In the data rows, 50 means zero.
Here is the table:
48/50/51/40/52/74/51/31/56/59/36/38/56/47/45/66/59/61/52
23/39/49/40/48/51/61/65/59/60/65/56/60/36/43/57/47/52/48
50/51/39/35/50/42/48/35/31/45/59/52/56/45/57/62/72/69/65
73/60/53/60/52/43/42/28/44/37/39/49/42/67/59/50/55/47/49
49/49/36/35/48/39/45/36/34/39/51/53/59/38/53/60/74/70/66
53/52/47/53/52/30/47/75/48/39/68/68/42/51/63/40/45/41/39
58/50/52/61/52/22/47/76/51/38/70/62/37/54/52/45/43/43/43
51/60/59/62/44/54/62/31/34/59/55/27/46/74/51/41/56/55/47
56/51/51/53/52/30/48/69/49/41/69/66/43/49/58/39/45/49/47
50/51/40/56/37/34/60/56/65/62/56/65/59/53/45/49/48/39/16
52/55/44/51/41/41/58/61/65/61/54/64/61/56/43/45/47/37/18
42/43/30/40/48/28/48/64/70/63/57/59/49/56/58/57/49/38/48
33/30/28/38/47/54/44/43/48/53/64/65/50/61/48/67/66/49/47
41/38/34/45/46/35/40/63/75/63/63/56/49/49/58/65/53/40/49
52/49/57/39/59/65/46/51/36/35/41/34/42/46/55/54/47/60/82
20/38/50/45/48/55/57/64/65/62/66/55/50/38/44/60/48/51/49
58/48/46/54/52/26/50/71/53/46/69/61/41/49/59/36/43/41/38
79/58/51/53/53/42/43/39/42/35/31/43/37/63/56/50/56/50/52
55/49/48/39/58/64/46/43/31/38/42/36/41/42/50/60/46/59/82
53/55/40/31/49/40/52/41/33/41/51/56/56/39/52/65/66/68/63
45/49/49/37/47/71/46/24/48/58/36/41/53/54/47/61/51/62/60
48/37/48/58/53/54/50/62/56/59/70/73/46/34/47/42/34/36/44
51/65/70/58/48/67/53/29/28/38/45/38/49/44/49/39/48/64/51
20/40/49/50/42/54/61/60/60/63/64/55/57/35/42/54/46/50/47
43/51/57/42/46/69/50/32/50/60/30/32/56/48/41/63/55/61/59
56/58/54/62/45/49/57/33/38/58/46/27/51/71/48/47/50/48/37
81/59/51/56/53/47/36/41/40/36/33/41/43/65/61/46/52/49/53
55/54/53/60/42/46/55/34/33/61/53/26/45/73/49/42/54/48/46
46/41/44/45/56/55/44/66/66/40/44/73/47/32/52/52/52/54/57
48/52/69/67/47/58/52/62/61/54/49/41/44/60/47/46/30/30/41
53/48/49/54/57/23/48/70/50/47/67/62/42/50/52/39/44/38/44
47/51/46/53/43/34/57/56/71/65/58/60/59/50/53/43/48/42/20
49/55/39/41/45/43/49/36/34/42/60/55/59/43/49/56/70/72/61
44/47/64/71/45/60/56/64/65/57/47/43/47/58/45/40/26/32/37
49/51/33/36/50/44/49/31/37/46/57/50/58/41/55/57/71/71/62
83/57/57/62/50/43/44/37/42/40/34/40/43/65/57/44/52/46/52
48/41/34/35/44/33/44/67/71/66/52/65/53/59/56/55/52/39/44
54/53/45/55/58/25/52/75/47/39/67/67/43/49/53/39/43/41/44
The rows of a group are copies of one hidden pattern, each perhaps reversed and perhaps with its signs flipped. The first row asked about is in group 0, and each new group gets the next number.
Rows drawn again from the table, each followed by its group:
58/50/52/61/52/22/47/76/51/38/70/62/37/54/52/45/43/43/43 0
53/48/49/54/57/23/48/70/50/47/67/62/42/50/52/39/44/38/44 0
53/52/47/53/52/30/47/75/48/39/68/68/42/51/63/40/45/41/39 0
49/55/39/41/45/43/49/36/34/42/60/55/59/43/49/56/70/72/61 1
58/48/46/54/52/26/50/71/53/46/69/61/41/49/59/36/43/41/38 0
42/43/30/40/48/28/48/64/70/63/57/59/49/56/58/57/49/38/48 2
54/53/45/55/58/25/52/75/47/39/67/67/43/49/53/39/43/41/44 0
73/60/53/60/52/43/42/28/44/37/39/49/42/67/59/50/55/47/49 3
52/55/44/51/41/41/58/61/65/61/54/64/61/56/43/45/47/37/18 3
48/50/51/40/52/74/51/31/56/59/36/38/56/47/45/66/59/61/52 0
48/41/34/35/44/33/44/67/71/66/52/65/53/59/56/55/52/39/44 2
41/38/34/45/46/35/40/63/75/63/63/56/49/49/58/65/53/40/49 2
23/39/49/40/48/51/61/65/59/60/65/56/60/36/43/57/47/52/48 3
55/49/48/39/58/64/46/43/31/38/42/36/41/42/50/60/46/59/82 3
56/58/54/62/45/49/57/33/38/58/46/27/51/71/48/47/50/48/37 0
55/54/53/60/42/46/55/34/33/61/53/26/45/73/49/42/54/48/46 0
49/51/33/36/50/44/49/31/37/46/57/50/58/41/55/57/71/71/62 1
51/60/59/62/44/54/62/31/34/59/55/27/46/74/51/41/56/55/47 0
56/51/51/53/52/30/48/69/49/41/69/66/43/49/58/39/45/49/47 0
49/49/36/35/48/39/45/36/34/39/51/53/59/38/53/60/74/70/66 1
43/51/57/42/46/69/50/32/50/60/30/32/56/48/41/63/55/61/59 0
47/51/46/53/43/34/57/56/71/65/58/60/59/50/53/43/48/42/20 3
50/51/39/35/50/42/48/35/31/45/59/52/56/45/57/62/72/69/65 1
52/49/57/39/59/65/46/51/36/35/41/34/42/46/55/54/47/60/82 3
20/38/50/45/48/55/57/64/65/62/66/55/50/38/44/60/48/51/49 3
53/55/40/31/49/40/52/41/33/41/51/56/56/39/52/65/66/68/63 1
50/51/40/56/37/34/60/56/65/62/56/65/59/53/45/49/48/39/16 3
48/37/48/58/53/54/50/62/56/59/70/73/46/34/47/42/34/36/44 2
48/52/69/67/47/58/52/62/61/54/49/41/44/60/47/46/30/30/41 1
83/57/57/62/50/43/44/37/42/40/34/40/43/65/57/44/52/46/52 3
46/41/44/45/56/55/44/66/66/40/44/73/47/32/52/52/52/54/57 0
51/65/70/58/48/67/53/29/28/38/45/38/49/44/49/39/48/64/51 2
45/49/49/37/47/71/46/24/48/58/36/41/53/54/47/61/51/62/60 0
79/58/51/53/53/42/43/39/42/35/31/43/37/63/56/50/56/50/52 3
33/30/28/38/47/54/44/43/48/53/64/65/50/61/48/67/66/49/47 1
20/40/49/50/42/54/61/60/60/63/64/55/57/35/42/54/46/50/47 3
81/59/51/56/53/47/36/41/40/36/33/41/43/65/61/46/52/49/53 3
44/47/64/71/45/60/56/64/65/57/47/43/47/58/45/40/26/32/37 1
